Where one turn sends some rows of the set: a few examples, then the rows asked
D: [  5.8  -3.8  -2.2  -9.2  -0.9  29.1 -33.1 -20.4   3.3  16.7   5.1  14.8
  -5.2 -12.6  20.0 -24.6   3.6  -1.6   0.9  13.0  38.1  20.9  -9.3  10.5
  11.2  11.8  -5.7   6.7 -12.2 -12.3 -24.5  16.5  39.2]
Y: [ -0.3  -3.1 -18.7   5.7  -9.9   4.6 -39.9  -3.7   2.7  28.3 -12.4  20.7
   5.7 -16.9   5.3  -6.5  12.5  25.6 -36.2   0.0  43.9   7.7  22.0   6.5
   9.4 -13.9   5.8   8.0  39.3   6.0  -1.3  26.6  29.1]
A: [  1.8 -11.5  -7.4   6.3  -3.0   6.9 -36.1   1.2   5.5  31.4 -17.9  23.4
  -1.6  -7.6   4.2  -2.0  16.6  18.5 -34.6   1.5  44.0   3.6  22.9  -0.1
  16.6 -15.7   4.3   7.0  39.9   4.8   0.2  19.8  23.8]
T: [ 14.0 -11.5 -13.7  13.4  12.5  17.7 -38.6  -4.1 -28.8  16.4  29.3  18.4
   1.2 -19.1  25.5  13.8  16.3  17.7 -12.0  -0.1   0.6  18.4   9.8  18.9
  26.3  20.8  -1.8   7.4  -1.4 -12.5   1.9   2.6  43.1]
X: [  2.9 -14.2  -6.1 -12.8  13.2  15.7 -11.8  -9.8   4.6   7.1  -1.0  37.3
   7.5  12.0  -0.9  -4.2   8.8  22.9  -3.6  32.0  13.3  14.0  13.2   3.4
  22.2  21.8  -8.2  -9.0  23.5 -17.8 -27.5   0.3  21.3]
R: [  6.2   5.9   1.3   8.6  -3.5 -10.6 -25.3 -10.2 -19.0  28.7  -9.3  28.5
  -8.0 -15.8  -5.4  -2.5  14.8   7.3  -4.6  20.3  17.0   2.5  -0.2   2.9
  11.0  42.1 -16.7  -4.9  -2.7  -4.0  -2.4 -15.4  40.2]
F: [ -6.3  20.3  -5.0   5.8 -10.9   4.6 -45.3  -6.6  -6.4  24.7  11.9  18.4
 -18.0 -16.2   7.3 -10.9  -4.9  15.7  -5.8  25.3  30.6  35.2  19.1  11.1
 -18.3  22.3 -10.8 -27.8  -8.1 -13.5  -4.1  20.9  27.6]
H: [  9.8 -20.0  -6.4   6.5   8.1  22.3 -38.8  11.9 -25.7  41.7  13.9  19.6
   9.5 -10.5  23.4  -5.1  10.5   1.8 -17.5  -8.6  -2.3   8.4  10.4  20.4
  22.8  -1.1   6.8   3.6  -8.6 -13.3  -4.8  15.2  17.9]
B: [ -3.2  17.2  -0.2  15.2  -8.3 -16.6 -37.1  -0.6  -5.8  18.8   0.5   1.8
  -2.8 -22.2   3.3   6.7  20.6  21.7 -31.1   3.7   1.8   9.6  23.7  12.1
  -2.8   9.1 -17.1 -21.6  25.1  -1.7  11.9   7.0   2.5]
M: [ -2.3  -4.3   1.4 -10.2  -1.4  29.2 -14.9  -2.7  19.5   8.5   9.0   6.3
  14.5  -4.4   5.8  -3.8   1.2   4.4  -8.1   9.5  12.0  18.5  11.8  17.1
   7.8 -19.7  -6.2  -5.3  25.0 -12.8  -9.7  34.5   2.8]
V: [ -2.6 -22.2  12.9  -0.6   0.9  25.4 -34.9   5.0  -8.2  24.8 -18.6  26.7
  -1.6  -3.7  10.9  -6.2  39.4   0.6 -12.8   1.4  20.7  11.4  -0.2  -6.2
  10.3   8.6  -4.3 -16.6  30.7   5.8   1.3   3.4  10.3]
E: [  4.4  -3.5  -2.9  19.4   7.1  13.4 -27.9   8.5 -26.6  27.1  22.3  19.1
   7.1 -22.9  11.7  19.2   8.6   4.9  -1.7   7.4 -12.0  19.5  23.7  24.8
  12.2  -1.9   7.5  -1.3   9.8 -14.9  17.3  25.6  26.4]
L: [  6.4 -10.6  -4.3 -10.4  15.3   6.7 -18.0  -4.5   3.8  11.6  -1.4  34.8
  -3.0  12.5   0.2 -10.0  10.5  20.1   0.4  34.9  13.4  12.2  12.7   4.9
  25.8  30.3 -18.7 -11.1  15.7 -19.5 -21.0  -5.5  26.1]
Q: [ -2.4  24.9 -18.0   5.5  -7.5   1.4 -24.2 -24.0   9.4   4.4  17.2   1.7
   4.2 -31.9   3.8   4.7  -7.7  15.9 -15.4  14.5  24.2  11.7  15.9  23.5
  12.1   4.8  -8.6  13.8  19.1 -11.6  -1.2  18.1  48.3]
Z: [ -6.4  20.1  -9.1  15.5  -7.1   0.8 -44.7  -5.8  -3.4  24.9  10.3  13.0
 -27.1 -18.0   6.2  -9.0   0.7  13.2 -15.0  20.1  28.2  30.6  26.5  10.5
 -21.3  16.4 -14.6 -29.9   0.9 -11.5   5.6  18.9  28.1]

H turns into T
A turns into L
Y turns into X
Where do these go?
V turns into R
D turns into Q

Where one turn sends some rows of the set: a few examples, then the rows asked
nozam: [  7.4   8.8 -16.1   3.5 -10.5   0.0  -8.5   6.1 -40.6   5.9   5.2   8.3
  -5.5   3.0   4.9]
Selob: [ -2.3 -15.3 -19.8  -1.9 -16.1  21.0 -21.9   6.6   1.1  22.4   0.3  15.3
  -0.5 -29.4 -21.5]
ninuz: [ 21.4   4.0   4.6 -19.3 -12.2  -9.3   1.7  24.0  -2.0  11.8  14.9  18.8
 -19.5  -5.7 -12.1]
venir: [-10.3  -3.6 -19.4 -14.1 -25.7  -0.5  -8.9 -16.5 -18.8 -13.9   2.2   4.7
  -9.5  -7.5 -11.7]
tamo: [  9.6 -28.4  -7.9   5.1 -14.1  -3.0   3.7  -7.7 -14.6 -10.2  15.3   6.6
  19.5 -25.4 -15.7]
Zes: [ 19.0   7.1  19.0   1.9   3.5  17.2 -12.9  -6.9  -8.1  -9.7   9.0  13.6
   4.0 -25.0 -15.9]
sisel: [ -9.5  -3.9  -9.4  -7.2 -10.3   8.2 -11.7   8.0 -17.5  -3.5 -11.2  -7.5
   4.7   4.7   9.0]
teno: [ 14.1 -11.9 -28.7  -3.1  -9.1  -3.2  -6.1 -11.1   5.2  17.2   4.7  19.0
  -2.9 -40.0  -8.9]
Rabed: [ -8.0 -11.3   5.7  -0.9  -5.7   3.6  -5.2  15.7   3.8   5.3   5.0  24.4
  -1.8 -47.9  -9.2]
pubam: [  6.3  -5.2 -41.3   5.3  -5.5   4.8  -9.1  19.3  -8.9  19.2   5.8  28.7
   4.0  -6.4 -11.9]
votif: [ -7.0  -3.5  -7.7   3.4   1.9   7.4  -8.8  13.1   5.4  -1.1   6.0  45.4
   7.6 -16.7 -34.0]
mul: [  4.7   5.4  -1.4  -7.7 -18.8   6.8 -22.0 -14.3 -29.1   9.2  -3.4  10.3
 -18.2 -12.7   2.6]
fezuz: [-24.5   2.0  -8.5   1.8  -1.9 -10.3  -5.2  18.8  -3.6  12.2 -10.8  31.5
  -0.1  -3.2  -0.4]
rabo: [  9.2  -2.7  -5.3   8.9 -15.8  16.4 -19.4 -20.8 -29.5   6.3  11.0   9.8
   8.4 -12.1 -13.8]
samit: [ 10.3  -4.3  -0.4  -8.2 -12.5   1.3 -11.7  20.0 -12.6  24.7   6.0  21.6
   1.4  20.5 -15.1]
Pinos: [ 23.8   3.1 -12.9 -16.5   7.6  -6.4   1.6  -5.5   0.0 -28.2   2.1  17.9
  -2.6 -14.6  -9.2]
kolo: [-10.5   7.6 -32.5   2.2 -18.9  -5.4  -3.7   0.5   5.8  15.4  11.1  25.9
 -13.0 -15.6  -5.4]
Peg: [ 15.6 -20.9  27.2  -6.6  -7.9  -9.0  -5.0   3.1 -10.5  16.7   8.9  25.4
  10.4 -19.1  -7.2]
Mifu: [  5.9 -15.2  14.2 -10.5 -23.7   3.6 -19.2  -0.4  -9.9  31.5   4.2  17.7
  -1.3  -2.4  -7.1]
vide: [-14.2   6.2 -21.4  -1.9  -6.1  -6.5   8.7  26.2   0.0  -2.8   9.6  17.3
  -7.9 -18.1 -26.8]
Num: [ 15.2  -7.1  10.1  -0.1  -4.1  -2.9  -8.2 -18.3 -33.2  -6.9   5.9  18.8
   3.8 -31.4  -7.5]
vivul: [  8.0  10.4 -13.0  -9.3 -13.4   4.4  -5.8  16.8  13.5  -1.1   3.8   8.3
 -17.6   4.8   6.3]
Vuta: [ 20.9   9.6   3.4   1.6  12.5   1.4  -1.1   4.6 -24.1 -19.2   8.8  24.5
   6.4  -7.9 -24.3]
pepu: [  4.1  -3.5  -5.0  -9.5 -13.2  -3.0  -5.2 -29.1  -2.1 -22.7   9.7  19.8
   0.3 -22.6  -8.4]
buk: [ 24.3  -4.5  11.5 -11.3 -10.7   0.9  -1.7   5.8   5.5   6.0  24.7  24.9
  -2.3 -13.8 -31.8]
sali: [  9.2   2.9 -27.0 -21.4  -5.5  -4.1  -1.6   6.8 -16.5 -19.8  -4.9   2.3
 -12.3   0.5 -12.3]
guv: [  9.0 -23.7  -9.9  -1.7  10.7   4.2 -14.5  -1.4   0.3  15.2 -16.3  22.9
  19.2 -26.2 -19.9]
Nive: [ 12.0  -5.2   2.7   4.3   8.6   6.0  -5.6 -11.1   2.1 -16.3   3.3  16.1
  25.8  -8.9   3.9]
vira: [ -6.5 -27.8 -15.6   2.1  -6.7  -4.7  -6.1   6.6 -23.7   7.7  -0.1  32.1
  13.7 -32.2 -26.0]
Zema: [ 10.5  22.2  -8.7  -6.8  -2.4  11.1 -15.2   9.2 -20.2  -3.2   0.1  16.3
 -15.3  10.8 -14.4]
kopo: [  3.2 -24.2  -3.6 -10.6 -21.2  11.9 -24.2 -20.8  -2.7   4.9  -9.4  13.0
   3.2  -8.0 -17.4]
duded: [  4.8 -10.9 -29.6  -5.4 -13.5  -4.6 -11.8  -0.1 -16.6   4.8  -7.2  21.9
   1.1  21.6  -6.2]
Kigob: [ 16.6 -18.4  -1.9  -5.0 -26.1  -5.2  -2.9  -7.4 -16.5  16.5  26.2  21.7
   4.6 -13.7 -27.3]
Veke: [  8.9  -0.2  -2.8   3.1  -2.2   7.9   4.1  11.6  12.8 -20.7  17.5  15.7
  10.3  -3.3 -26.2]
Sodep: [  6.1  -3.8  -2.6  -7.2   5.5 -21.0   7.8  19.5  -9.3 -17.4  -4.2  29.1
   0.2   5.1   0.6]
zuz: [-11.2  -9.1   3.6  -6.1  11.9   0.7  -5.1  26.1   1.1   2.2 -17.2  19.5
   7.7 -18.3 -24.1]
zofe: [ -4.4 -12.4 -21.1   5.7  -3.7  -7.0 -14.7  -8.9  -4.9  25.0 -10.5  34.8
  11.5 -10.8   3.8]
Dal: [-12.1 -11.4   0.9   5.2 -14.3   4.8 -10.6 -16.8 -14.4  -6.8   1.7   6.6
  19.0  -9.4   9.5]
mizik: [  8.8 -18.0 -18.5  -7.1 -25.1  -6.5  -5.5  -2.7 -13.5   9.6   1.7  -1.2
  -8.5 -17.7  16.8]
dusi: [ 10.1 -13.6 -17.5  -7.0   3.4  -3.7   6.2  14.6  -0.2  -0.8   3.4   9.8
   2.3 -42.2 -29.9]
zup: [  4.1 -17.4  23.2 -12.5  -1.4  -4.2  -4.5  -1.5   4.7 -16.9  -7.2  20.1
   1.8 -25.7 -10.7]
kol: [ 13.7  -9.6  -9.1 -13.1 -27.2 -15.4   0.0  10.5 -24.2  22.0  17.4  15.8
 -13.1  -5.4  -6.7]
Betof: [ 14.4   2.1  -7.5  -7.4  12.4   9.5  -6.6  13.6  -1.2 -13.4  -9.7   2.1
  11.3   4.8   3.2]
zono: [  1.1   6.4 -14.1  -9.9   0.8   3.5 -15.5  19.5  11.8  12.9  -8.0  40.3
 -15.8 -14.3  -4.7]
dozol: [ 20.6  -9.7  13.4  -5.0   3.7 -11.0   2.9  23.6 -12.9   9.8  11.1  29.4
  13.1   3.9 -15.1]
Sobel: [  1.5 -17.8 -21.8 -11.1  -8.0  -8.2 -12.9  13.2 -17.4  22.0 -13.9  27.0
 -10.4 -29.4   3.3]
votov: [  1.2  -1.2 -16.1   7.1   5.0 -12.3   7.5  28.5  -5.2   2.5  10.5  37.6
   3.2 -25.2  -0.8]
mibud: [ 17.0  19.0   7.8  -3.3   9.1   1.0  -1.5  19.8 -19.2 -10.3   3.0  11.7
  -9.6 -10.0   2.8]

Selob turns into vira
Betof turns into sali
kol turns into Mifu
Where do these go?
mibud turns into Zema
guv turns into dusi
vivul turns into duded

